In the data rows, 128 means zero.
Some points, each followed by its number:
[137 149 220  95 146 151 200  99 158 152  68 141 146 114 131 198 114 142
 130 171 144  88 179 146 167 111 145 164 108 178  80 103] 0
[174 143 217 119  88 170 128  99 183 174 108 128 134 101  93 152 102 191
 123 130 151 144 134 191 138 149 133 127 106 162 101 108] 1
[133 125  93 136 166  89 114 116 158  83 111 103 106 103 113 157 138 130
  93 196 125 161 138  85  99 109 106 138  51 156 112 150] 2
[114 108  74 132 200 126 177 167  52 120 168 108 141 138 105 132 108 103
 133 173  89 107 101  59  92 132 114 139 151 121 113 193] 3
[137 120  91 138 171  90 113 123 151  84 117 105 100 103 122 155 133 129
  80 183 125 163 139  92 105 106 105 137  53 163 117 148] 4
[124 117 114 117 163 146 158 117 137 155 195 144 116 168 170 133  96 156
 155 119 144 119  83 129 134  96 131 122 115 185 167 134] 5
[103 155 134 120 103 182 119 143 151 164  51 136 135 112 110 143 116 137
 147  63 118 166 137 138 158 149  98 158 168 103  51  78] 6
[140 143 215  92 145 147 192 100 149 147  87 146 143 108 138 188 106 139
 133 171 142  97 177 150 152 109 144 167 119 178  88 100] 7
[144 115 154 159  82 131 125 100 153 152 189 146 131 124 168  93 126 156
 143 114 172 117  97 167 198 110 170  69 156 141 148 109] 8
[115 151 181 133 130 134 135 120 127 132  75 130 126 103 123 165 159 116
 115 139 151 119 138 114 173 123 141 149  84 136 114 118] 9
[137 105  70 157 127 141 107 179 126 114 192 110 104 110 181  67  87 159
 143  66 148 172  80 154  99 118 120 108 203 153 120  87] 10
[185 126 167 144 184 193 116 141 145 129 199  90 108 141 126 127  77 136
 106  83 124 140 141 142 126 119 136 109 140 169 135 150] 11
[ 68 140  62  86 163  42 180  71 177 154  10 129 186  95 146 148 172 108
 120 148  88 150 217 104  97 130  83 204  87  93 149 110] 12
[126 104 161 181  89 108  95 179 158 100 137  99 123  51 134  53 149 146
 120  84 193  79 100 147 140 165 174  88 148 147 111 104] 13
[ 72 117 125  42 121 103  66  95 210 147 126 215 196 200 121  91 115  69
  91 172  77 104 206 134 192 113  62  80 155  61 101  95] 14
[110 144 178 115  63 158 148 117 121 175  93 175 152 167 122 147 140 129
 159 115 137  95 118 156 187 141 145 119 149 104 118 101] 15
[135 125 142 113 204 148 143 130 120  97 188 137 134 143 178 134  96 108
 110 116 134 123 161 122 130  75 124 122 139 160 147 120] 16
[105 150 187  94  67 149 131 121 127 166  85 178 142 163 129 141 148 122
 161 120 136  87 121 159 176 148 145 129 147 105 122  99] 17
[ 87 112  72 114 108  84 107 115 141 150 109 155 154 136 110 110 143 110
 123 168  98 135 125 100 141 136  99 118 126  85 115 133] 18
[120 102  94 122 175 113  92 190 132  95 171 102 125 154 161  66 120  99
 120  74 119  95 131 120  69 142 123 116 151 134 168 136] 19
[102 118 139 133  89 110 110 133 125 137  82 123 123  73 102 126 147 133
 116 154 157 123 103 130 131 146 135 143  92 127  96 112] 20
[ 86 119 202  37  53 123 100 109 188 162  92 209 176 197 138  99 126  62
 138 117 114  25 196 174 194 138 137 110 169  83 119  69] 21
[106 100  89 154 141 117 102 198  84 128 174 103 113 102 120  79 122 148
 124 139 156 126  35 108  82 154 124 113 109 154 133 155] 22
[134 140  76 137 121 106 154 128 114  72  89 130 111 146 127 150 149 130
 150 155  98 144 136 103 121 124 116 135 168 107  92 128] 23
[190  76  47 143  51 109  87 115  98 128 170  67  50  94  97 103  94 134
 153 116 110 174  76 140  47 147 171 157 134 125 159 151] 24
New points follow, each followed by the numbers of its two nearest points above, smallest number first.
[130 141  78 152 108 106 160 138 119  85  88 132 120 145 123 148 143 132
 149 150 107 134 128 103 128 132 122 127 155 107  93 126] ~ 18 23
[138 103  64 166 119 141 118 175 125 124 190 103 109 104 176  66  91 162
 149  71 144 172  70 152 106 119 133 107 211 149 116  96] ~ 10 22
[100 158 144 124 101 188 117 150 149 165  48 143 147 112 106 147 114 136
 141  60 118 160 145 142 165 149  97 152 164 102  47  68] ~ 6 15
[133  95  66 158 126 137 101 173 133 113 190 102 105  92 166  62  88 162
 142  60 151 168  80 151  95 121 121 110 195 150 123  92] ~ 10 19
[176 136 223 114  56 189  95 171 136 131 151 137 114 136 116 108  87 181
 139  95 161 116  98 220 105 162 141 103 178 166 105  82] ~ 1 8
[126 139  82 167  84 154 123 106  95 120 129 133 102 116 128 112 139 160
 175  32 161 162  81 129 129 123 142 126 157  96 146 105] ~ 8 10
[122  94 162 173  83 115  81 174 146 104 149 103 123  54 135  49 144 129
 114  86 198  81 105 146 145 160 180  82 152 138 109 100] ~ 8 13
[ 99 149 134 121  97 181 118 151 144 163  52 140 139 122 112 149 110 124
 138  64 119 158 135 134 160 141  96 152 151 107  54  80] ~ 6 15
[188  75  57 142  41 108  84 119  95 124 167  78  51 107  97 104  93 125
 141 107 111 173  82 149  45 147 166 149 130 128 161 148] ~ 22 24
[195  74  55 142  45 112  86 120 105 129 174  72  48 110 106 108  86 132
 148 115 109 169  79 152  45 144 168 147 139 136 160 142] ~ 22 24
[120 156 128 124 133  31 188  86 109  90  40 131 174  77 134 156 196 149
 115 204 120 145 187 131  75 135 117 171 103 106 159 126] ~ 12 23
[117 172 172 119 172 130 154 123 108 131  57 121 153 113 116 170 170 112
 109 126 109 134 177 117 124 140 115 174 100 107 132 139] ~ 9 20
[100 152 137 120 105 187 110 152 147 163  50 145 138 124 112 142 117 126
 142  67 114 163 135 139 162 144  93 158 161 108  48  76] ~ 6 15
[102  97  95 141 134 118  89 206  88 135 176 108 115 114 131  80 127 141
 122 147 158 123  32 111  83 153 122 115 109 150 141 145] ~ 19 22
[104 110  37 163 181 177 146 164  85 170 158 107 119 130 113 138  97 114
 152 121  83 170  68  58 161 122 108 134 175 113  58 169] ~ 3 23
[118 105 161 135 125 136 148 183 135 136 136 112 141  99 138  91 106 143
 145 106 163  68 106 145 115 160 152 119 159 165 101 113] ~ 13 20
[119 158 122 120 134  30 184  95 119  89  34 125 166  81 135 149 191 149
 116 204 122 141 189 134  68 140 113 175 106 101 154 124] ~ 12 23
[131 136  78 138 110 101 155 134 112  80  93 136 112 139 121 150 143 133
 151 166 107 130 122 100 126 130 118 128 155 105  92 132] ~ 18 23
[137 164 146 152 158 136 129 103 180 128  96 132 140 121 112 170 146 157
  98 164 120 170 152 117 178 120 100 110  96 132  89 138] ~ 2 9
[102  97  94 136 141 113  89 205  85 126 180 108 111 117 128  77 126 135
 123 161 145 118  37 107  82 154 119 117 114 156 139 157] ~ 19 22
[ 96  98  90 146 143 116  96 214  79 133 175 107 118 115 125  85 124 136
 116 148 151 117  30  97  77 152 119 117  96 156 142 151] ~ 19 22
[ 80 122 128  38 110  98  66  96 217 161 125 216 192 211 132  97 119  73
  99 184  63 102 207 144 192 117  65  84 151  66 108 101] ~ 14 21
[129 105 170 184  88 114  95 175 159 105 138  92 130  50 134  46 148 141
 122  77 197  77 105 152 146 166 183  83 157 145 112 101] ~ 8 13
[ 81 115 126  37 114 103  79  84 217 158 118 208 193 204 123 101 111  67
 105 175  61 103 216 140 193 117  69  93 157  61 101 102] ~ 14 21
[102  93  84 144 129 117  87 201  90 117 179 104 108 109 122  69 125 148
 126 146 157 119  21 106  78 154 124 113 101 154 140 156] ~ 19 22
[102 114  39 160 173 165 163 155  91 173 142 112 130 131 108 143  98 120
 154 128  80 161  78  59 161 124 103 133 176 105  52 165] ~ 3 23
[113 159 121 121 144  27 181  92 119  83  37 123 165  74 137 153 193 145
 111 204 115 146 194 129  59 139 109 178 105 103 160 126] ~ 2 12
[ 92 115  74 112 102  87 107 108 151 152 108 151 149 137 112 111 148 112
 124 169 101 142 128 104 147 136 102 119 123  79 120 134] ~ 18 23
[ 86 113  55 115 104  83 114 116 145 142 108 158 148 146 112 112 136 113
 125 164 102 133 124 101 133 133  92 115 124  86 114 128] ~ 18 23
[ 87 115  70 110 110  94 112 112 131 140 110 157 148 138 104 116 137 107
 123 167 103 134 125  95 144 129 101 121 125  80 103 138] ~ 18 23
[184  73  59 146  50 108  93 132  98 116 169  75  56 107 100 103  91 122
 138 114 116 162  82 140  46 144 168 139 127 131 151 147] ~ 22 24
[168 139 230 125  54 184  98 172 136 128 139 137 125 114 113 103  91 193
 137  90 175 115  98 227 109 163 142 101 181 163  96  74] ~ 1 13
[100 153 130 115 116 180 119 151 151 154  53 138 132 124 115 147 117 133
 149  75 109 158 129 132 164 142  92 160 162 108  49  83] ~ 6 15
[102 146 110 159 173 158 109 125 156 190 107 104 153  94 144 127 136 107
 109  75  99 198 150 111 183 124 100 146 146  97 105 125] ~ 6 9
[111 109  79 150 168  96  95 174 111 116 171 105 132 129 106  96 145 126
  99 176 117 126  73  80  83 150 104 104  77 132 156 191] ~ 3 22
[118 100 104 107 163 115  92 189 134  92 167 106 129 160 154  65 125  90
 115  80 116  90 134 125  63 146 116 116 141 131 180 134] ~ 16 19
[129 118 113 113 150 136 157 112 138 144 189 156 120 168 170 134  93 157
 146 132 154 118 100 136 124  85 129 117 107 183 164 119] ~ 5 16
[118 163 119 129 137  31 186 100 119  92  30 129 177  84 144 156 192 149
 113 205 116 152 187 138  74 139 107 171 110 107 154 120] ~ 12 23
